Where one turn sends some rows of the set: a few examples, then the rows asked:
pap: [  4   1  11  31   5   3  19  -8  11  31 -12  -1  10   4 -27   3 -18  11
 -14  14  10 -13   3]
Navub: [ 23   8  20  32  12   4  14   0  -8 -17  -3  -8  17  11 -22  12   5   9
   1  15  -4 -18  15]
kes: [ 12  12   8  10 -10  -6  19  -4 -12 -11 -29  -5   1   7 -29  -4  -5  28
  -6  15   6 -13 -20]
Tipe: [  3   0   8  20   0   4  15   1 -18   5 -43  -4  12   6 -19   0  -5  -4
  -5   9 -15 -13 -18]
Lovot: [  9  13   4  14   5  -6  19  21   0  10  -6 -17  27   0 -29  -3 -10   9
  -9  18  16   0   8]
rim: [ 11  -6  17  23  14 -18  11 -12  -9  10  -2 -18  20   6 -28   5  -4   6
 -34  15  -7 -13 -24]
relu: [ -1  -4  17   3  -2  -3  20 -20   2   4  -4  -7  28  10 -22  10  11 -11
 -17   3 -12 -16 -21]
Kup: [ 17  -2  22  26 -12  10   9 -18   7   5  -9  -9  18  15  -6 -10  -5  17
   0  11  20   7 -11]
Vus: [ 17   7   6  23   8 -17   5  -5   8   8   0  22  21  13 -34   2   0  20
  -5   6  -2   2  -1]
Mus: [ 13 -28  12  27  -7   1  26   0  -7 -12 -11   4  19  -3 -20   1  -1  17
 -12   4   0  -3  14]
gogu: [ 18  14  12  17 -15   2  29  -6  -8   3 -15  -8  39   1 -13  12   3  20
   5  22   2 -19   0]
pav: [ 21  -2 -12  30   3   9  20  -8  -7 -10   5   6  20  17 -34   6  -5  15
 -17  10  -3 -10 -17]
kufol: [ 12   4  23  27 -10  -5  13   0  -8  -9 -41  -3  12  14 -23  12  16   7
  -7   9   4 -11   8]
zame: [  5   1   6  17   1  -6  19  -6 -17 -28 -33  -5  32   7 -20   3  -1   1
 -11  17 -12   3   2]
dek: [ 15 -21  17  21  10  -4   4  -8   3   3 -15   0  19  19 -34   0  12 -10
 -24   1  -1   4 -11]
fakub: [ -4   6  11  12  -3   5   9 -20   7  -8  -7 -14  17  20 -32  27 -10   8
 -24  11   8  -5 -10]
til: [  3  -3   8  15  -3 -10  10 -15  13 -14  -2   1  29   4 -42   4  18   9
  -7  -1   8   2 -16]
romo: [  7  -1  14  26  -9  -7  16   3 -10  -1  -5  -3  -2  27 -22   6  14   2
 -14  -5 -12  -8 -19]
kaniv: [-26   4  16  20 -11  -7  10  -1  18   6  -2  -3  18  10 -24  -8  -3   7
  -3   8  -1 -12 -12]
vomi: [ 15  22  15  13   0 -19   2 -10  -7   8  -3  -3  23   8 -38  13  12  12
   0  12   7 -11 -18]
res: [ -4  11   2  37   3  -1  12  -3  -8  -5 -17 -10  15   9  -9  -7 -30   2
 -21  24  -5 -13  -4]
litez: [  3 -11  34  25 -10  -9  12  -9  -2   1  -5  -3  37   6 -10  -9 -24  14
 -17  16   0 -19   0]
Bef: [ 13   1  -2  23  -3 -10  17 -18   2   6 -11 -24  32  -7 -32  -2  16   5
 -20  13  -1  -2   9]
poto: [ -4  10   1  28  -9  -4  19  -3 -13  -6 -19 -24  25  17  -6   0  -7   2
  13   4  -5   3  -6]
Zeman: [ 12  -5   3  28  10  -9  23   2  24  -2 -38   6  27  11 -31   3   4  11
 -11  12  -2 -11  -5]
Tib: [  3   6  11  18  -2  -4  20   0  -7 -12  20  -6  20   8 -23  -3 -21   8
 -11  11  19   1  -1]
Nas: [ 22   3  13  33   2  -7  12   2  -9 -10 -30  -6  38   8 -22  -1 -17  14
  -7  15 -14  -6 -28]
niz: [ 15  16  23  41   6   3   8   7  -3  -3 -25   5   8  21 -16   6 -14   8
   0  18  10  -8  -2]
lopiz: [ -3  -4   3  28   3  -6  26  -5   3  -6 -15 -12  10   4 -15 -16 -11   5
 -14   9  21  12   8]
ran: [ 11   0  13  11  -5 -12  25  -3   8  -4  13  -2  29   2 -21 -10  -8  10
  -9   8   0 -15 -34]
melo: [ 19  -3  25  26  -8  -6  -2  -7 -14  16 -19  -5  26  13 -18  22  -1   3
  -3   4  -8 -16 -15]
Pabab: [ -2  -5  28  11  -2 -12  22  -8  11   1 -18  -5  23 -11 -23 -26   0   3
  -6  13   4  -6   2]
nes: [ -4  -6   8  22 -12   9  18 -12   0  -2  -7   3  27   7  -4 -27 -13  -4
 -11   9  -4  -1 -10]

ran goes to melo
vomi goes to niz
kes goes to Kup
Where do these go?
Tipe goes to nes
Bef goes to Zeman
Nas goes to litez
poto goes to kaniv
til goes to kufol
gogu goes to pap
Pabab goes to dek
Navub goes to Lovot

Where one turn sends some rows of the set: a few examples, then the rows asked:
Rida: [ -3   5  -4 -17   6  -5   2   0  11 -11  -7   7   9 -39  14 -14  13 -15
   6 -21 -11   3  -1  -4  24  -8   9  11 -23]
fatuk: [-22 -17   1   2  -8  11  26   0   7 -13 -16  19  -2 -17  16 -13  -6  -4
  24  17 -12   3   4  -4   6  -1   7   2   6]
tatep: [ 10 -20   9  -8  -6 -13  16  -6   2 -22   4  18  11 -15  16 -12   7 -10
   9   2 -47  31  15 -23  17  -7  14  19  10]
Nazed: [-11 -18  -1  -6   6   7  11 -10  15 -10 -10  -3  -9 -15   6 -14   2 -14
  30  10 -18   8  14  -1  23  -1   6  -5  12]
mubed: [  6  -6  11 -11  -8   3   1 -24   4  -6 -23  21  -1 -27  29 -10  21   1
  18 -16 -16   9  -6 -17  13   1  27  16 -10]
Venol: [-12  -4  -9   7   0  20   6 -23   1 -25  -5  12  -7 -18  11  -2  -2 -12
  10  22  -9   4   6 -17  15  -9  18 -11  15]
Lisiz: [  7 -17  -7  16  13  -3  11  -4   2 -26  12   7  16 -40   4   5   7   0
 -11  -9 -30  12  14 -26   9   2  23  16   7]
zifi: [ -3  -2   3   5  23  20  22 -28   4 -32  -4  22   5 -27  17  -6   3 -10
  -6   3 -22  16   1 -19  19  -4  24  -4  -4]
dipes: [  0   2   3  -2  19  16  26 -30  -4 -33 -12  25   0 -22  13  -8   6  -5
  -3 -14 -22   8   4 -24  11   2  22  10   0]
Vulok: [  0  21 -14   0 -17  -9 -15  -8  -3 -13  -2  14  15 -24   8  -6  14  -9
  -1   2 -15   3   5 -10   2  -6   5  16   8]
dom: [-17 -16  -7 -10  15   2  18  -4  14 -14 -18   2  -5 -14   5 -16   0 -14
  23  -8 -16  -4  11  -2  21  -8   5   2   1]
Varim: [-10 -35 -13  -5 -15  -7  18   2   2 -25 -13   9   9 -23   8   2  10   4
  25  13 -22   7  10 -10   4  -9  20  21   5]
Fiza: [-16  -1  -9  14  13  23  23  -2   7 -11 -10  15  -3 -22  18 -13 -14  -8
   6   7 -14   0   7 -12  11   1  14  -6   5]
gis: [  0 -34  -6  -6  -9  -6  16   1  11 -16  -9   3   7 -18  12   0   7  -1
  28  17 -32  19   7  -5  15   2  21  18   8]
tuv: [ -2 -26  11   5  -6  -6  29  10  15 -16   9  15  17 -34   6 -12   8  -7
   8  -1 -36  16  10 -23  19   9  17  20  10]
non: [ 12   6   6 -19  -3   2   1 -19  -2  -9 -20  28   4 -31  21  -6  11   6
  16 -16 -16   5  -5 -19  11   2  17  18 -11]
gopu: [ -3  -7 -11  20   2  -2 -14 -11  20  -2  -5   0  19 -43   7  -8  23   3
  10  -6 -14   3   5  -7   9  -4  25   6   1]
tozos: [ -9   4 -17  -5 -17  -8   5 -11   5 -24 -18  24  26 -39  12  -2  22   1
  17   7 -12   1   2 -15  12 -15  30  14  -9]
muz: [-10   1 -15   8 -17  -7   2 -17  10 -24 -15  22  21 -31  16  -1  19   0
  11   2 -16  13 -10 -11   5 -15  39  14 -11]
niti: [  6   2 -13   9   8  -9  -8  -9  14  -4  -3   5  23 -48   7  -5  17  12
  13  -5 -14  -1   9 -10   9   1  20  12   2]
zed: [ -2  12 -10  11 -24 -16 -18 -12   1  -8  -4  10   8 -20  16  -5  19 -11
   2   0 -20  10   7 -14   2  -5  17  13  14]
fufu: [  4 -21  13  -9  -1 -21  18 -10   1 -23   7  17   6 -20  12 -22  13  -6
  12  -9 -37  13  21 -26  15 -13   6  21  13]
Bugi: [ -3  10  -5  17   9  21  24 -10   1 -20   8  19   1 -24  21 -20  -7 -10
  -9   3 -24   8  11 -29  11   2  21   6  13]
mamiv: [  7 -11  -3  14  12   2  11  -8   2 -27  16  10  16 -33  10  -2   4 -11
 -15   2 -38  29  13 -21  13  -5  19   8   3]
buba: [ -3   2   9  -4 -15  -6 -10 -22   6 -12   2  19  -3 -30  17 -29  14 -14
  15 -16 -15   8   6 -26  15 -27  14   2  -3]
Zupif: [  4  -7   5  10  -3  13  32  -7   3 -25   7  24  13 -33  15 -15   6  -6
  -3  -2 -35  19  10 -33  12  10  28  20   8]
kadir: [-14 -27  11  -1 -17 -10  23   9  12 -13   4  13   5 -21  11 -18   2  -8
  21  13 -23   7   9 -11  13  -1   3  13  15]
nol: [  4   6   4 -14 -11 -11  -4 -17   0 -11   3  16   1 -42  16 -28  15  -6
  21 -12 -13   2  18 -27  16 -21   9   6  -2]
Rap: [ -3   2   1  -3   5 -10   0  -4  15  -6  -7   3   2 -35  17 -15  11 -17
   5 -29 -20  16  -1  -3  19  -5  17   7 -21]
dem: [-12   3 -20   8  -1  13   4 -14  -5 -28  -1   5  -8 -15   8  -2  -4 -11
   0  11  -7  -6   7 -16   4  -9  14   3  17]

tozos goes to Rida
zed goes to mubed
Venol goes to zifi
Where do these go?
Zupif goes to tuv
dipes goes to Lisiz

Where one turn sends some rows of the set: a few examples, then the rows asked:
Segeg: [  5  11 -20  13  -8 -23  21 -16  -7  30   8  16  -5   5]
Tuzik: [ 12   8 -24 -23 -24 -10  19  -4  -6  12  13  15   9   4]
zene: [  5  11 -17  10 -13 -19  12 -17   5  20  17  20  10   4]
Kuz: [  4  13 -15   0 -11 -14  12  -8  18  16  16  19  17   9]
mik: [ 13  14 -25 -15 -20  -5  19  -8  -4  -3  17   8   9  11]
kana: [ 11   8 -24  -4 -19 -19  22 -14 -18  23  10  15  -6   2]
nagis: [  5  -2 -11 -16   8   0  31  -3  11   4 -18   6  -1 -12]
duzi: [  7   9  -2  -4   7   6  32  -5  11   2 -21  -5  -5   7]
Napi: [ -1  13 -18  13   1 -21  24  -7   5  33   4  15  -3  12]
Foga: [  9   9 -26  -9 -12 -19  31  -3 -18  29  -1  12 -12   8]
Tenip: [  8   8  -4 -11   3   7  32  -4   6   1 -22  -5  -6   5]
vavet: [  8   7  -4 -13   1   9  30  -5  10  -3 -18  -5  -2   4]
Kizab: [ 11   8 -21  -6 -24 -15  14 -15  -6  14  18  19   9   1]
golon: [  5  -2  -9 -14   8   1  29  -3  16   2 -16   7   3 -12]
Lod: [  4  -3 -11 -12  11  -2  32  -2  11   7 -21   6  -4 -10]
laka: [ 12  13 -29  -8 -11 -12  31  -7 -22  13   4   4 -13  13]
nus: [  3  19 -17  11  -4 -10  15 -11  14   6  16  11  13  18]
pas: [  2  19 -22  16   5 -16  28 -10  -3  21   4   7 -10  19]
Rer: [  7   8  -1  -7   4   8  29  -6  14  -2 -18  -4   1   6]
dinot: [  3  -1  -9 -10  12  -2  30  -4  16   5 -18   7   0 -11]

kana goes to Kizab
dinot goes to Lod
nus goes to pas
Where do these go?
Foga goes to Tuzik
vavet goes to Rer

Where one turn sends some rows of the set: a few examples, then the rows asked:
Vati: [ 23 -15   5   3   1  -6 -15  -7   4  -8 -18  -1 -14 -15 -26   9   9]
zir: [ 10 -25  -5   6   5  10  -4  -3   7 -32 -18  14 -21  11 -29  -7  11]
Zevu: [ 18 -21 -11   0  13 -13 -14   6  19 -38   4   7  -8   4 -28   2   0]
zeku: [ 33 -17  10  15  -5  -3 -25  25   2  -7  -8  -7  -9  18 -22 -14  21]
gavep: [ 35   0 -10  24  -5 -12 -16   9  24 -18 -22  -4 -10  25 -34   4   5]
minov: [  1 -25  -9   7   1   7  -3   1  10 -23 -12  14 -21  11 -28  -3   7]
Rinaf: [ 20  -6 -12  16  -1 -14   0  22  15   3  -4   2 -12   3  -9 -15  15]
zonel: [ 39   8   6  -1  -6   0  -2  11   5 -20  14  17 -21  13 -20 -11  -5]
zokez: [ 30 -27  -4  -1   2 -20 -25  14  11  -6  -1  -7 -12  -7 -17  -6   5]
lav: [ 26   6  -8  20 -21  -5   1   5   2 -16   0  21 -16   6 -21 -19   4]
subor: [ 46   0   5  -1   0  -1   3   3  -4 -21   0  20 -15  10 -27  -7 -11]
zegav: [ 45  -2   7   7  -1   6   6  14  -2 -24   5  16 -19   9 -26  -7  -9]
pedi: [ 26   6  12  -1  14   2   7   9  12  -2  -6   4 -19   0 -16   6   9]
ginuk: [ 20 -15  10   0 -12  -1 -14   0   6 -11 -25  11 -13 -11 -21   9   9]
seti: [ 33  -9   4   6  -6   8 -13  14  13 -10 -21 -13 -20  32 -33  -3  -6]
Vopi: [ 26  -5  -9   2  -2  -4 -17  18   8  -7 -20  -6 -28  32 -28 -11 -10]
loto: [ 30   6  13  21   8  -3 -15  18   6 -27 -20   5  -6   2 -27   9  20]
Fupu: [ 20   0  -8   9   0 -15  -8  22   7  -1   5  -1 -17   1 -15 -21  22]
lesub: [ 40  -3 -15  25 -14  -1   0  13   0 -22  -4  20 -12   6 -17 -18   2]
pipob: [ 37  -8 -15  17 -16 -11  -1   9  -4 -16  -5  20  -9   8 -21 -23  -3]
lupog: [ 30   5 -12  12  -6 -17 -16  14  16 -18 -24   3 -15  18 -42  11  -3]
fese: [ 31 -23   3  -4  -6 -23 -25  24  17 -12  -2   4 -10  -2 -15  -2   5]
mup: [ 28  10 -11  15   2 -16 -14   4  16 -18 -25   5 -23  22 -37   7  -1]
serez: [ 17 -22 -14  -1  14  -7 -14  11  24 -30   5  15 -17  16 -21   0   6]
pori: [ 35  -2  19  19   4  -2 -17   9   4 -17 -15   2  -8   8 -33   8  25]
Sepa: [  5 -26 -13   0  -1   9 -11  -1   6 -28 -12   3 -12   4 -23  -9   1]
fufit: [ 26 -14   9  11  -1   3 -20  37   0 -14 -12  -9 -10  14 -16 -16  12]
febo: [ 30  -5 -11  -3 -10   3 -21  19   7  -8 -24  -6 -21  27 -30  -4  -9]
lof: [ 22  12  10  -1   9   1   0   7   4  -6  -2   3 -22  -4 -25  -2  21]
bor: [ 23 -27 -10   2  14 -11 -13  13  20 -37   1  12 -18  17 -26 -10   9]

lesub goes to lupog
lof goes to zeku
Where do these go?
pedi goes to fufit
zonel goes to seti
pipob goes to mup

Where one turn sends some rows of the set: a few examples, then the rows asked:
kepiz: [  2 -21   2  -9 -13  -4   2  -7   5  31 -18  -3   8   0 -13  14]
vumov: [-19   7 -14  -3  -3 -12  22 -40 -17  12 -16  -9  25   4 -10   4]
rin: [-12  -2   1  12 -22  -7  17 -14 -12  18  -6 -34   1 -15 -24   1]
kinib: [-12 -13 -15   2 -16 -22  11 -19 -14  30  12   9  29  -1 -20  15]
sib: [  5  -2 -14 -14   6 -11  25 -30   3   4  -3 -10  -1   7 -18   8]
baz: [-14 -13 -20   9 -15 -22   9 -27 -16  28   4   5  32  -7 -15   9]
bakom: [-18  -4   0   8 -27  -8   9 -15 -11  12 -13 -34   2 -11 -20  11]
buvib: [-15 -23   0   5   1 -11  10  -5  -8   3  10 -21   4  -1 -10   9]
luko: [  1 -13 -17   2 -29 -22  11 -34   3  29  -9  -9  -4  -9 -27  17]
Miv: [ -6 -18   0   3  -1  -9   9  -2 -11   4  19 -14   7   0 -17  11]
mak: [  7  -9 -19  -5 -29 -20  13 -29  -2  30  -9  -9  -4  -5 -27  16]
buler: [-15  -1   1   2 -28  -4  12 -11 -18  17 -10 -34   3 -11 -19   8]
pid: [ -3 -11   4  -4 -14  -4   6  -8   0  36 -16   0  23  -9  -7  13]
nonuk: [ -1 -10 -15  -8  10 -15  19 -30   0   0  -4 -10   0  11 -11   9]
roto: [  1 -11   3 -10  -9   2   0  -8  -3  18 -28 -12   7   8 -10  11]
vogeg: [-24  12 -11  -2  -5 -12  22 -35 -10  10 -13 -12  30  -3 -15   6]
tokar: [-27   7  -9   1  -6 -13  24 -35 -15  19 -12  -9  23   9 -22   1]
dobo: [  6   0  -5  -8  -8  -1   9 -18   1  28 -25   0  27 -10  -8   7]
Rivod: [-12  -9 -23  11 -17 -26   7 -18 -14  25   6   3  27   2 -24  14]
Fimun: [-24  13  -9  -7  -7  -9  25 -30 -16  16 -12 -11  28   2 -15   4]
pomo: [-13  -8   0   7 -25  -9  13 -16 -11  19 -13 -34  -4 -15 -12   9]
Rakal: [ 10  -4 -17  10 -28 -21  13 -30  -6  28  -5 -11  -6  -7 -24  16]
datek: [  6 -14 -21   3 -28 -23  11 -28  -2  31  -7  -9   0 -15 -18  16]
gek: [ 13  -9  -6  -6   1   1   5 -18  -3  17 -17   6  24   0 -12   4]
nalam: [-16 -10 -14   8 -16 -24  10 -24 -10  26  10   8  29  -6 -17  19]
pakef: [-11 -13  -4   7   3 -15  13   0  -2   5  15 -19   7  -2 -17  10]
bisut: [ -9 -19   1   9  -3 -11   6  -8  -9  -2  15 -16   6   0 -14  15]
Kag: [  3 -10   4  -3  -1   5  -1  -9 -13  12 -17  -2  21   8  -8   7]
rari: [ -3   1 -10  -5   8 -17  27 -31   3   8  -1  -9  -4  12 -15  13]
pode: [  3  -5 -12  -6   8 -11  21 -37   3  -2  -2  -9   0   4 -19   8]

Rivod goes to Rakal
bisut goes to pode
Where do these go?
Kag goes to gek
buvib goes to nonuk
Fimun goes to kinib

